In the data rows, the value 128 means zero.
Here are some points, one per row:
[155 126 122 100 143 245 147 149 109 169 137  78 176 165 111  86 140 146 168 166 114 200 140  60 128 100 147 180 120 123 137 185 125 127 103 123 154  79 114  78 104 120 103 171 154  81 122 102]
[ 66 156 139 137 147 157 104 113  64 158 140 133 144  54 137  98 146 151  77 107 121 130 139 150 141 158 175 134  95 138 126 172  41 135 175  83 133 159  67  84 113  81  96  88 108 185  73 148]
[ 98 134  85 109  96 125  94 120 163  94 165 116 136 178 120  89 165 168 163 122 144 140  82 147 176 130  88 187 155 126 113 105 106 118 143 149 191 169 155 157 145  96 199 129 132 128 158 148]
[ 99 109 191 187  86 123 155 109 113 154 133  83 108 148 162 110 164 174 155 107 178  89 135  93 115 120  67 153 129  85 148 140 142 175 123 134 116 105  90 192  83 136  53 160  66 167 111 106]
[138 185 163 182 110 104 141 122 140 121 137 102 121 151  42 164 125 184 126 151 121 174 114 110 137 105 123 119 148 181 164 107 119 119 196 137 144 150 121 125 125 174 117 107 180  87  90 101]
[189 106 145  90 118 167 116 133 114 151  92 108 184 154 182 196 171 142 128 157  83 112 163 133 166 161  84 121 107 175 167 123 156 130 161 158 143 153 128 122 103 137 178 116  77 137 104 162]
[101 122 101 125 152 158 181 138  89 170 156 152 114 158 147 130  98 126  95 112 128 135 130 142  88 159 171 168  79 154  90 187 192 196 148 125 105  97 106 160 140 129 220  79  84  98  99  92]
[ 99 130 108  77  79 124 154 136 176 142  78 127 121  95 113 103 121  91 167  96 103 136  87 101 142  92 165  93  63 100 118 145 125 144 121 156 153  69  80 118 124  90 118 116 103 108 196 176]
[129  81  96  98  84 151 155  87 161 107  89 130 113 153 153  90 120 177 115 106 160 167 103 133  68 142 117 156 151 170 177  63 119 122 123  90  49  96  87 126 117 133 119  94 134 156 114 176]
[112  52 128 149  64 107  81 177 148  70 149 102 138 139 113 172 104 136  78 127 141  97 125 103  40 107 148 137  97 120 139 154  88 124 136 136 107 116 136 127 143 110 152 167 128 110 133 141]
[166 140 112 110 180  63  85 140 128 164 122  99 141 114 107 131 172 147 119 112  98 123  93 128 107 117 120 202  75 152 138  86 166 142 166  85  97 124 167 144  91 150  91 109 119 131 144 158]
[134 105 209 111 170  98 205 150 168  85 174 166 126 136 138 134  87 114 127  77  96 130 184 117 133 119 149 152 129 122 173 147 127 140 153 157 105 180 148 114  75 130 140 119 138 144 152 156]
[158 115 204 110 133 110 111  96  83 153 124 129 134 171 163  93  71 147 172  63 116 138 100 114 119 133  79 117 125 110 108 129 127  79 137 116 152 148 153 130 169  99 129 134 162 118  72 153]
[140 117 151 140 129 129 104 119  93 148 140 139 120 128 146 119 159 169  50 115 148 154 106 157 176  62 164 107 120 104 151  89 157 120 127 173 109 103  99 122 171 114 128 137 104  44 136 144]
[ 96  97 115  95 159 176 125 182  74  90 152 146 126  88 139 103 146  89  95 153 180  86  98  90 116 110 117 123 162 171 168 120 134 158 175 115 166 102 179 155 147 140 120 104 146 128 134 114]
[154 171  82 146 191 129 193 127  62 100  80 104 112 104 103 151 135  73 117 130 136 162  75 121 106 116 119 122 135  92 180 155 132 111 135 144 140 134 136 144 145 125 181 168 100 172  97 173]
[ 86 113  97 198 133 134 112 220 132 159  94 157 156 103 144 123  84 144 179 171  98 151 117 131 129 126 121 129 127  92 137  91  95 147 106  94 109 158 186 108 123 136 103 110 138 107 108 152]
[121 121 121 127 187  90 176 112  94 134 100 139 154 171 148 140 133 127 111 157 137 117 136  55 144  91 117 162 185  99  99 143 109 133 138 161  84 176 119 118 159  64  86  89 158 135 186 115]
[126  61 117 153 144 142 164  88 103 134 133 107 138 174 115 137 117 120 158 110 149  78  79 123 183 147 165  73  91 136 109 115  91 106 180 112 107 168 147 114  95 172 131 141 140 114 167 104]
[120 139 125 117 179 122 141 188 164  99 160 120 117 154 106 140 112 132 175 173 194 152 137 159 126 156 167  73 150 139 118 112 118  99 141 155 109 119  94 125 129 106 120 163  33 162  87 101]
[129 160 105 140  88  98 109  52 145 180 169 149 140 131 149 134 176  96 133 133 178 154 148  94  70 199 172  67 142 159  74 143 136 187 114 165 102 117 176 105 109  96  95 158 128  98 109 185]
[137 166 131  82 110 109 130 166 119 140  82  80 108  36 123 173  89 159 172  85 165  86 129 117 161 104 141 139 131 144  88 166 109 135 150 102  89 115 182  95 202 151 131 129 132 150 149 109]
[143 141 136 113 130 108 110  56 168  92 138 180 150 140 130  74 131 104 105  92  75 103 111 128 110 114 155 156 188 112 119 128 151 151 140  55 157 118 158  73 116 165 127 173  46 108 141 104]
[100  73 175 165 113 124  96  58 114  54 100 140 130  69 107 159 194 120 164 124 100 141 161 101 116 196 141 141 130  88 137 102 169  88  86 111  79 114 129 116 145 123 175  96 114  69 105  84]
[142 107 168  98 111 128 142 121 185 178 120  92 115 117  84  90 129  37 123 201 148  91  91 113 107 163  76 156  88 119 142 147 119  99 118 136 134 181  82 132 180 114  98 137 139 104 138  86]
[137  80 109 126 175  88 140 125 173  75 148 116 123 107 157 150 127 145 114 129 121 107 110 162 139 156 122 123 137 118 126 163 184 127 106 136 177 109  79  90 143 130  66 125 201 116  76 133]
[130 139 143 123 175 184 115  90 172 187 111 144 130 115 150 146 137 153 107 125 185 122 143 124 109 114 217 140 118 119 149 119 129 108  86 151 188 178 188 176 137 155 105 115 149 149 135 133]
[156 115 150 151 137 109  90 120  96 126 133 133 147  57 108 103  92 129 138 150 159 116  76 123 159  88 126 122 159 170 125 192 116 124  54 168  95 118 137 131  32 137 191  92 107 178 151 127]
[136 121 139 143 104 172  80 146 150 111 161 134  37 171 104 173 163  73 156 125  88 137 118 170 152 106 157 101 120 102 156 128 149 141 105 114 103 124 165 109 138  86  96 161 194 186  79 122]
[197 153 147 131 113 112 154 102 161 118 170 190 146 113 160 157  99 146 140 175 101 138 103  82 167 157 110 116 103 108 146  82  94 160 141  88 172  68 112 182 170  94 129  95 108 138 153 123]
[124 146  38 103 127 121  95 125 115 167 144 139 124 108 163 116  67  36 140  60 133 139 179 114 198 140 134 203 159 147 169 130  92 127 120 163 128 145  79 205 100 140 120 139 109  72  95 126]
[141 138 146 111 154  88  92 179 168 125  79 187 101 178 119 136 219 126 111  73 165 167 111 103 145 152 120 103 111 128 145 168  75 146 112  90 135 114 109 119 115 178 161  98 134 115 152 125]
[ 77  84 112 134 132 108 110  92 163 111 111  51 164 111 152 137 119 101 136 102  94 201 160 170 104  57 109  97 107 176 119 117 107 165 131  97 168 145 128 161 141  91 150 104 120 137 156  71]
[181  93  73 176 138 115 115 123 143 142 114 153 142 118  96  75 132 106 180 146 166 158 202 145 113 108 127  94 122  73 134 165 149 124 165 141 151 147 117 148 170 157 140  92 151 172 141 116]
[102 180 120 110 203 144 106 102 148 139 156 136 160 168 122 156  98 124 156 110 129  80 137 172  60 131  78  77 120 102 182  89 104 102  98 168  89  57 141  84 116 140 127 133 124 118 161 126]
[111 144 173 188 120 130 151 138 123 177 121 121  64 132 148 151 102  69 139 176 146 134 126 173 127 147 143 145 181 163 132 134 155  62 203 105 175  87 117 102 109  94 147  94 130 109 191 170]
[157  91  83 127  94  96 158 153  69 138 143 137 131 157 126 141 145 124  93  69 139 122 133  99 117 120 160 147  89 154  85  77 157  46  97 118 173 139 126 105 114 121  90 111 113 171 116  90]
[134 146 109  84 114 127 128 135 108 140 123 127 117 144  96 148 147 126 167 169  93  55 171 144 121  52 137  78 198 131 103 129 139 135 108  52 136 172  88 148 133 138 151 125 139  97  89 164]
[140 140 111 177 140 135 131 160 211  95  88 192  97  97 126  74 142 159 124 124  80  60 148 121 124  70  66 121  97 192  98 126 127  86 141 154 123 122 179  97 130 116 134 151 141 113  50 129]
[165 159 110 156 146 135 125 139 133 105 207  73  88 106 158 128 135 138  70 139  92 170 187 111 135 135  94 106 120  85  53 168 104  70 104  70 111 105 176 163 120 155 110 140 133 121 148 140]
[ 72 130 115  92  85 122 136  99 108 149 126 115 126 172  78 129  99 197  63 136  59 107 126 134 164 202 139  95 166 123 179 175 149 117 107 146 137 101 188 143 154 149 106 108  88 125 127 122]
[125 197 113 183  84 171 133 119 117  79 170 123 137 136 195 159 125 146 151 119 137 120 114 157 126 103 107 133 118 158 147 170 163 140  92 143 119 185  92  95 176 174  98 135 129 132 156 145]
[166 156 123 158 160 107  95 132 139  89  72  72 123 170 105  57  96 158  93 143 146  89 150 115 154 170 128 114  98 144 180  91 190 173 119  91 118 162 102 109 103 103 141 189 179 141 136 115]
[154 131 139 139 142 203  99 148 177 146 137 147  83 103  88 131 109 118 130  65  61  99 125 115  90 167 104 116 190 142  65  73 133 159  77 129 131 145  69 123 151 117 119  94 114 143 168 134]
[118 195 130 100  62 122 155 167 171 174 134 129 192 102 146 149 157 124  82 118 145 126  96 135 124 136 129  83 160  75 116 103 180 123 131 152  97 114 160 126  75  99 176 156 187 146 117  42]
[ 55 109 156 119 130 120 147 133 110 125 122 109 193 118 107 111 107  75 105 139 154 118 151  93 174 128 104 120 119 116  68 103 128 146 103 133 129  99  97 168 157 176 173 163 169 176  94 200]
[ 97 105 128 118 144 123  81 121 121 124  92 150  80 119 191 135 133 165 155 161  62 142  96 144 106 150 159 173 149 125  72 135  99 118 145 183 123 112  95 186  93 158 138 177 149 144 143 109]
[126 140 113  91 107  80 168 130  78 141 144  92  66 106 170 116 100 113 126 193 145 133 160 130 142 107 130 120 106  57 119  82  83 149 136 157 139 138 132  39 116 179 153  88 124 129 109 103]
[102 103 129  63 117 138 121 108  86 142 131 201 114  76  95 139 102 153 124 138 134 193 146 167 133 125  63  89 114 137 117 111 159 136 146 123 120 183 147 128 136 111 101 198 119 132 193 123]
[139 148 148 143  86 172 107 127  81  50  99 148 154 183  71 187 113 123  92 144 164 129 130 190 133 127 125 178 121  80  84 116 127 146 134 131 119 119 124 135  78 131  66  85  98 110 107 148]
[149 157 145 123 101  87 165 157  97 106 126 134 167 131 116  87 171 129 163 151 120 118 145 212 105 154 152 169 124 188 138 128  84 113  69 151 141  94 146 175 165 108 132 170 155 123 159 101]
These points spread out most along one direction. Take the direction at right angles to it along which they spread out most. Then take the direction at right angles to both along which they spread out most. Go by this last direction. For each point below, how far along it does it lie, from 0 to 99? 50 is the average, and the first point above lies past it. One standard deviation of the points above along it is 16.
[111 144 173 188 120 130 151 138 123 177 121 121  64 132 148 151 102  69 139 176 146 134 126 173 127 147 143 145 181 163 132 134 155  62 203 105 175  87 117 102 109  94 147  94 130 109 191 170] : 56
[165 159 110 156 146 135 125 139 133 105 207  73  88 106 158 128 135 138  70 139  92 170 187 111 135 135  94 106 120  85  53 168 104  70 104  70 111 105 176 163 120 155 110 140 133 121 148 140] : 54
[157  91  83 127  94  96 158 153  69 138 143 137 131 157 126 141 145 124  93  69 139 122 133  99 117 120 160 147  89 154  85  77 157  46  97 118 173 139 126 105 114 121  90 111 113 171 116  90] : 61
[126 140 113  91 107  80 168 130  78 141 144  92  66 106 170 116 100 113 126 193 145 133 160 130 142 107 130 120 106  57 119  82  83 149 136 157 139 138 132  39 116 179 153  88 124 129 109 103] : 72
[129  81  96  98  84 151 155  87 161 107  89 130 113 153 153  90 120 177 115 106 160 167 103 133  68 142 117 156 151 170 177  63 119 122 123  90  49  96  87 126 117 133 119  94 134 156 114 176] : 44
[138 185 163 182 110 104 141 122 140 121 137 102 121 151  42 164 125 184 126 151 121 174 114 110 137 105 123 119 148 181 164 107 119 119 196 137 144 150 121 125 125 174 117 107 180  87  90 101] : 84
[118 195 130 100  62 122 155 167 171 174 134 129 192 102 146 149 157 124  82 118 145 126  96 135 124 136 129  83 160  75 116 103 180 123 131 152  97 114 160 126  75  99 176 156 187 146 117  42] : 58
[149 157 145 123 101  87 165 157  97 106 126 134 167 131 116  87 171 129 163 151 120 118 145 212 105 154 152 169 124 188 138 128  84 113  69 151 141  94 146 175 165 108 132 170 155 123 159 101] : 41
[124 146  38 103 127 121  95 125 115 167 144 139 124 108 163 116  67  36 140  60 133 139 179 114 198 140 134 203 159 147 169 130  92 127 120 163 128 145  79 205 100 140 120 139 109  72  95 126] : 20
[126  61 117 153 144 142 164  88 103 134 133 107 138 174 115 137 117 120 158 110 149  78  79 123 183 147 165  73  91 136 109 115  91 106 180 112 107 168 147 114  95 172 131 141 140 114 167 104] : 68
[134 105 209 111 170  98 205 150 168  85 174 166 126 136 138 134  87 114 127  77  96 130 184 117 133 119 149 152 129 122 173 147 127 140 153 157 105 180 148 114  75 130 140 119 138 144 152 156] : 51
[129 160 105 140  88  98 109  52 145 180 169 149 140 131 149 134 176  96 133 133 178 154 148  94  70 199 172  67 142 159  74 143 136 187 114 165 102 117 176 105 109  96  95 158 128  98 109 185] : 45
